One vector is turned by the same rotation once a tick. Each row is the vector after some number of ticks, and that number follows the row.
The counts run from 0 to 168.
[125  97 109 164 125  86  88 116 118  79 131 166 116 142] -> 135
[138  91 154 121 126 129  94 100 132 137 162 133 137 197] -> 38
[ 97  93 135 167 110 132 122  83 162  86 142 134 142 137] -> 4
[144  76  99 134 121 107 133 133  76 108 128  99 161 105] -> 49
[128  83 169 106  99 122 158 112 103 145 164 163 132 155] -> 34
[161 123 120 134 136 120 103 109 132 132 151  96 146 200] -> 41
[164 102  93 136 117 109 145 134  81 124 127  85 165 127] -> 47
[146 121 141 136 192 119 134 132 127 155 124  94 100 172] -> 107
[144 109 106 120  81  86 144 143 102  80 137 142 154 126] -> 130
[113 158 169 125 153 143 152 107 170 102 123  94 129 158] -> 156
[135 101 139 137 182 123 118 117 136 144 121 123  82 180] -> 105
[ 98  92 160 131 120  78 155 148 147 104 145 166 113 115] -> 67
[140 176 113 125 143 160 145  83 113  84 125 116 122 156] -> 91
[128 109 107 170 145  91  83 119 122  86 139 160 112 146] -> 136
[103 105 143 122 124  78 184 158 139 104 144 145 116 105] -> 65
[118 114 165 106 160 134  80 126 125 105 173 115 163 149] -> 120
[113 128 104 129 195 127 101 124 123  77 156 114 115 125] -> 56
[122 157 107 117 161  94 179 159 134  92 151 117 117 121] -> 61
[144 142 119 149 133 117 171 118 134  97  71  84 130 135] -> 12
[118  72 109 134 151 123  98 123  84  84 146 125 141 102] -> 52
[144 143 167 161  92 105 154 114 103 134 112 109 182 109] -> 80
[103  97 148 129 120  82 172 151 143 103 145 157 119 111] -> 66
[149 134 141 133 178 105 154 141 121 169 126  81 118 157] -> 109
[ 84  90 163 163 139 124 159  99 134 116 136 134 127  91] -> 149
[140 173 104 123 140 158 161  93 107  87 124 113 118 159] -> 92
[124 131 156 101 156 133  83 124 129  96 175 115 164 154] -> 121
[121  60 135 132 137 129 137 110 110 113 115 152  75 152] -> 101
[143 147 161  99 122 118 195 128  98 150 156 136 124 148] -> 30
[136 158 171 105 120 127 184 129 148 105  99  94 144 156] -> 159
[121 162 100 124 188 109 149 152 130  86 152 110 114 128] -> 59
[115  78 179 107 138 123 112 130 102 127 164 122 161 112] -> 117
[136 109 167 104 103 119 182 127  99 148 157 149 130 148] -> 32
[150 118 151 121 163 105 172 147 103 174 133  83 137 131] -> 111
[119 142 100 129 195 124 115 132 130  78 153 112 115 129] -> 57
[125  75 137 134 163 126 120 119 124 127 117 144  72 173] -> 103
[139 100 108 121 104 132 192 112  98 103 114 143  98 138] -> 97
[119 148 140 144 145 167 109  69 108  82 135 137 134 149] -> 88
[140 154 165 159  99  98 160 116 110 140 109 105 173 117] -> 79
[146 177 165 106 151 126 185 130 101 144 148 131 113 148] -> 28
[139 166  99 183 168  87 141 121 129 121 128 114 119 133] -> 141
[135  91 107 132  87  87 122 130 106  78 137 156 135 126] -> 132
[ 89  99 150 167 129 116 170 101 123 127 143 132 128  87] -> 148
[142 166 126  95 138 120 118 138 132  88 164  98 169 163] -> 124
[129  70 125 125 113 127 171 110 102 107 114 154  86 143] -> 99
[145 120 105 118 108 135 200 110  97 104 114 129 103 137] -> 96
[122 156 173 163 150  89 108 124 168 122 125 131 134 164] -> 73
[154 155 106 101 104  99 150 149 118  89 150 109 164 145] -> 127
[144 103 145 124 134 124  92 106 135 130 158 120 138 198] -> 39
[123 163 168 123 141 139 161 114 164 110 110  95 134 167] -> 157
[115 132 175 157 144  85 102 125 174 121 136 135 126 163] -> 72
[106 101 131 158 123 131 112  76 167  84 135 128 138 152] -> 5
[137 150 116 155 144 127 147 105 159  86  87  82 129 157] -> 10
[119  75 178 112 144 119 125 133  98 137 162 122 156 110] -> 116
[145 119 178 102  88 122 170 130 117 104  83 116 141 138] -> 162
[129 158 129 143 142 166 115  72 112  82 133 127 125 153] -> 89
[131 100 145 143 123 116 169 123  96 100  68 115 116  98] -> 16
[150 133 142 134 189 112 146 142 124 160 125  89 111 167] -> 108
[120 146 175 129 188 145 115 112 106 111 119 144  89 143] -> 23
[125  92 164 142 137 127 142 124  93 107  77 136 105  97] -> 18
[139 180 165 109 165 134 169 128 108 137 144 128 106 156] -> 27
[145  99 109 127  83  86 133 137 104  78 136 148 141 124] -> 131
[115 102 176 136 166 137 119 111  97 102  97 150  93 116] -> 20
[142 171 168 163 131  85 141 119 143 142 113 104 155 154] -> 76
[132  90 110 145 101  82 105 126 109  76 135 164 131 130] -> 133
[135  95 167 100  94 116 170 117  97 149 160 150 135 151] -> 33
[110 119 178 153 141  90 104 127 172 114 136 150 121 155] -> 71
[125  60 129 120 122 129 156 110 108 112 112 155  81 143] -> 100
[150 134 126 150 130 114 178 123 125 104  66  87 128 129] -> 13
[151 129 105 112  82  86 155 147 110  82 140 128 158 135] -> 129
[121 133 124 158 140 129 121  90 170  88 106  95 129 165] -> 8
[128  94 111 151 109  85  96 119 114  79 134 167 124 137] -> 134
[120  91 170 137 153 131 128 116  92  98  83 147  99 100] -> 19
[144 129 173 107  93 124 180 130 122 107  88 106 145 146] -> 161
[145 127 135 146 131 115 175 126 109 102  68  99 127 113] -> 14
[128  83 166 115 137 114 155 145  92 161 150 105 154 107] -> 114
[150 110 174 124 130 132  82 112  89 102  99 157 114 161] -> 168
